Each row of X is roughly a mix of the hidden directions of one of 4 groups.
X, 138 rows:
[[ 21 -24  -1  -6  -5 -16  46  15 -11 -24]
 [ 42  16  -2  12  -4 -39  22  -9   2  11]
 [-26   7  -2   1  -2  31  17   7  41  26]
 [ 22   5   1   0   1 -13  24 -19 -41 -32]
 [-39  -9   3  -4  11  44  -6  17 -19   2]
 [ 11   5  15  22   3 -40  -7   5 -40 -18]
 [ -9  -5 -18   0 -15  42   8  -6  43  -7]
 [ 36  43   2 -14 -30  -7   2  -7  -3   6]
 [ 22  21   9  -5  -1 -48  12 -20  21  -2]
 [ -2  -9  34   7  -7 -23  18   9 -17 -43]
 [  2 -10   6  12  44 -18  15 -17 -35 -11]
 [ -8 -25  29  16  36  -9  25 -15 -16 -15]
 [ 17  17  -7  30  14   3  38  23 -21  15]
 [ 31  -1   3  38 -24  -3  16 -15  -7  29]
 [  2  31  10 -16 -37  16  13 -29  -5  20]
 [ 12   0 -15  15  24 -31  -3   7 -38 -27]
 [ -7 -14 -12 -25  -8  28  -7 -12  44  21]
 [ 14  -5 -21  19 -45  17  26  13  12  10]
 [ 41   2   4   4 -17 -44  15  -6  10 -10]
 [-28 -21 -18   2   7  34 -27  22 -19   7]
 [ 17  29 -16 -19 -39  12 -18   8  15  20]
 [-26  -5  -9   3   6  53  -9  16 -14  16]
 [-10 -28 -18  10  43  -4 -21  19 -13 -14]
 [ 22   6  10  48 -16  15  29   8  -5  10]
 [  3  23  -3  44 -34   9  19  11   1 -13]
 [ 16   3  11  27  25 -39  -3  18 -29   5]
 [  8   1  -5  20  16  25 -16  23  28  38]
 [  6   7  -5  28  27 -37   4   7 -35  -9]
 [ 20  26 -13 -11 -40   1 -26  10  20  17]
 [-11  -9  -4 -47  36 -10 -18 -14   7  -3]
 [-28  -1  -3  -4  17  40  19  22 -24  15]
 [ 26 -32  -2  35  -5 -30  17  -3   9  13]
 [ 36  28  29  -4 -31  -8  -6 -15   5  11]
 [-16   9   6   1 -37  37  16 -21  24  -6]
 [-38   1  -7 -17  11  22 -40 -11   8  14]
 [  0  -8  -1  48 -41  -8  -8   7  -8   9]
 [ 21   4  -1  40 -35   5  30  15   0   2]
 [-14  -4  10 -10 -27  35   1   5  43   8]
 [-13 -19  15  25  30 -26  14 -12 -17 -28]
 [ 25 -13 -26  -9   9 -28  43  10   8  -6]
 [ -5 -18 -35  20 -19 -21   7  -3  36 -15]
 [-24 -12 -15  12   8  50 -22  10  -9   7]
 [ 14 -14  -1  31 -34  15  26  30  -1   7]
 [-25   9  24 -26  -6 -12 -37 -28   9   0]
 [-27  29  -1 -38  18  15 -22  -9  -3 -15]
 [ 19  -6  31  30 -14   4  10  24 -32  15]
 [-43 -37  -9  12   5  10 -21  12  16  -5]
 [ 22  30  23  -8 -41  -3  19  -6  18  -1]
 [ 28  26  27   5 -36 -21   0 -18  11   7]
 [-17 -21  -6 -46  22 -21 -23   0   6  -9]
 [ -2   4 -24 -23 -10  15  19 -36 -17 -32]
 [ 33  19  21  -2 -13 -36  27 -17   7   1]
 [ -7 -35  -3 -32  22 -18 -29 -11   0  18]
 [  1  -2 -29 -10   1  47   8 -12  31   8]
 [ -1  -5   1 -21 -39  37  -1 -14  20 -22]
 [ 17  22 -21 -18 -30  11 -18   3  13  37]
 [ -8  24  -6  29  11  32 -25  -6  -8  32]
 [ -7  -2 -10 -20  -5  37  12 -19  36  25]
 [-26  -2   9  19   5  46  -9  18 -28   2]
 [-10  -8  -4 -27 -16  39  -3   3  40  11]
 [-27  -2  -2  10  11  54 -10   2 -17  11]
 [ 28  33  24  -8 -30  -8  25 -17   4   6]
 [ -7   4 -27 -13  13  43  21  -5  27  14]
 [-19   3  -7 -47  10 -12 -35 -19  -4   1]
 [ 29  29  29  -1 -20 -13  14 -30 -10   8]
 [-26 -21 -43   0  32   4   0   5 -14  14]
 [ 21  11  15  47 -18  -8  26  12 -10  -6]
 [ -2  -2  -6 -26 -12 -16   5 -29 -32 -36]
 [ 19  38  22  -8 -33   5 -19 -16 -12 -14]
 [-19 -42   0   5  33  14  -6  27  11 -10]
 [-27 -14 -20 -34   8  10 -36 -15  10  12]
 [ -3  -8 -19 -20 -11 -12   0 -43 -18 -33]
 [  1   7 -20  11  22  36  -4  27  24  27]
 [ 26  14   6  -4 -10 -51   7  -7  24  -9]
 [-33  11   9  -2 -34  23  -2 -23  26  15]
 [  8  23  -2  41 -27  -5  26  12   5 -24]
 [-16 -11  11  -8 -27  20   2  -5  50  10]
 [-28 -37 -21  10  38   1  -2  -1  -9  14]
 [  6 -13  31  14  33 -14  24 -23 -24  -9]
 [-28 -18  -7   5   4  50 -20  11 -14   1]
 [ 29  16  15 -15 -14 -34  14 -31  17   6]
 [-16  34  13 -26  31   4  -2   1  -4 -33]
 [-15 -23  18  17  34 -10  14   4 -12 -38]
 [ 11 -10 -15  -2   5 -19 -37 -45   0  13]
 [ 40  -3  -2 -21 -18 -25  35  -8   8   7]
 [  5  24  17 -11 -32  10  18 -35  -3  27]
 [ 22  28  26 -14 -31   7  27 -18   6  13]
 [-31 -12   9   2  -2  50 -23   1 -12  -4]
 [-13  18  26   4 -49   0   3 -22  14  -8]
 [ 38  20 -14  -6  -9 -26  15  -9  27  24]
 [-45  -1   1   0  15  39 -11  20  -8  -3]
 [ 28 -17  10  39  -8 -23   5 -16  -9  28]
 [  6 -51  -4  10  -6   5 -10   6   1  38]
 [ 19 -21  -5  37 -33   8  12   5  -1  30]
 [-13   3  14  18  17 -40 -19  36 -12   8]
 [-18  -1 -27 -10   3  32 -33   1  27  19]
 [-12  13  23   4 -21   4 -54 -11   5   4]
 [ 21  -5   1  13  30 -41 -11   8 -31   6]
 [  9  10  40  14 -30 -21  16 -25  13  -4]
 [  8  -1  19   4   3 -42 -17  15 -38 -15]
 [-24 -34 -13  12  31   2 -17  25   2 -22]
 [ 23 -14 -10 -11 -12 -13 -32 -43   2  15]
 [ 22 -24  -6  27  -3  29  26   4  11  31]
 [ 36  11   0   3  -8 -43  31   6  10  -3]
 [ -4  -2  24 -23 -19 -25  26 -19 -22 -28]
 [ 21  11 -18  33  30  19  -9  13  -1  32]
 [-10   3 -11 -12 -24  46  13 -15  29  -7]
 [  2  34   5  34 -23  15  24  15  -3 -22]
 [ 21  25  30   7 -27 -22  12  -2   9 -30]
 [ -2   5  22  27   6  -5 -18  29  16  41]
 [-29  -6  -6  16  14  49 -16   8 -16   5]
 [-25  -2  10  22   7 -11 -12  27  37  29]
 [  3   2  26  29   2 -10 -23  36  12  28]
 [ 26  14 -19  28 -32  -2  28 -18  15   9]
 [ 11  -3  -4  17  -1  22 -37   1  24  39]
 [ 26  16   8  -8 -14 -52   7  -1  20  -3]
 [ 10  20  31 -15 -30  18  35  -9  14   1]
 [ 24   4  22  50  -1  -5  12  -9 -15  17]
 [ 20  41 -15 -23 -34  14  -9  -1  -3  12]
 [-11  29  -7 -45  21   7   4  -5   9 -27]
 [ -8 -16  16 -22 -10   4 -22 -45  15 -20]
 [-10   5  19  -5 -25  38 -38 -12  -1  16]
 [ 27 -16 -19  29 -18 -22  20 -19  20  15]
 [  9  41   9 -14 -36   9   5 -28 -13   8]
 [-34   1  10  25  23  34 -13  -6 -23  -9]
 [ 19 -41   8   4  39 -19  10  -2   9  12]
 [  8  21 -25  23 -42  13  21  -6  16  -1]
 [ 12   2   1 -30 -12  -2  16 -26 -36 -30]
 [ -8 -22  27  17  36 -10  18 -22 -23 -10]
 [ -6   7  -7 -14 -23  50  18 -16  22  -3]
 [ -8  12 -12 -43  13 -15 -24 -35   5   4]
 [  3  -3   8 -32  -4 -25  16 -12 -36 -31]
 [ -3 -25  28  18  33 -15  30  -8  -8 -17]
 [  4   1  -1 -14 -14 -11  22 -36 -30 -34]
 [ 21   7   7  -7  -3 -57  11 -12  12 -12]
 [-17  10 -10 -50  29   8 -13 -13  10  -9]
 [-22 -27 -17   6   8  33 -32   6 -26   6]
 [  0 -10 -19 -43   5   5  30 -20  -4 -27]]
Each list below has four rows that fit no group; the rest each fit one group, if only roughly. Name those rows in the order they come.
  j_682: [-23  -8   7 -17  -7  12 -46 -32   9   7]
  j_373: [ 19   2  -1  52 -28 -13  19  -7   5   1]
  j_230: [ 12  23  18   2   6 -51 -15  10 -17 -12]
  j_4: [ 23  18   3  44 -31 -12  17  -8  -7   6]
  j_802: [-18  -7  -5  -6  -5  25 -53 -11  13  14]
  j_516: [ -9 -25   1 -16 -12  -5  18 -26 -39 -27]
  j_229: [-15 -15 -19  13  31  20 -34  -6  21  19]
  j_116: [-14   6  15 -39  -5 -23 -35 -20  -1 -17]
  j_668: [ 17 -13 -22  34 -37  -5  18 -12  14  15]
  j_271: [  2 -26 -22 -15   7 -14  40  19  10 -26]
  j_489: [ -3  13 -14  -7 -43   7 -30   0  23  26]
  j_230; j_516; j_229; j_116
  j_294: [-18  -6  16 -12  26  10 -41  10  24  24]
  j_872: [-11 -19   3  35  13  10  -7  26  23  34]
  j_227: [ -9  -2 -16 -43  10  13 -14 -32   6  26]
  j_655: [-15 -32 -11  16   9 -10 -24  34  30  -6]
  j_941: [ 38  23  -6 -19  12 -39  15 -10   9  -1]
  j_677: [ 13   2  39   9 -28 -21  14  -1  35  -2]
  j_841: [ -6   9  16 -21  39 -17 -32   7   4  26]
  j_396: [-22 -44   4  10  32  10 -15   4   2  23]
  j_824: [-17  -1  -5 -13  -6  28 -44 -22   0  26]
  j_954: [ 14 -13   1  40 -31 -13 -12 -17  -6  28]
  j_294; j_872; j_941; j_841
  j_155: [ -2 -57  -9  -6  22  11   8  -1   9 -15]
  j_282: [ 11  -5  -6 -45  32  -3  -6 -28   7  17]
  j_803: [ 25  25  40   0 -23 -19  21 -10   6  -8]
  j_289: [ -7   4 -10  10  36  41 -15  14  18  21]
  j_538: [ 18  23 -19  -8 -38  14 -16 -13  29  13]
  j_628: [ 18   6  21 -16 -47  -8  32   0   5  -7]
  j_955: [ 27  14  31   7 -23 -25  19 -19  13  20]
  j_586: [-11 -32 -29 -23  14  -1 -18 -20  27  17]
  j_391: [ 28  25  12  29 -11   7  16 -26 -14  26]
  j_325: [  5  11  -1  41  -4  12 -28  32  15  19]
  j_155; j_289; j_538; j_628
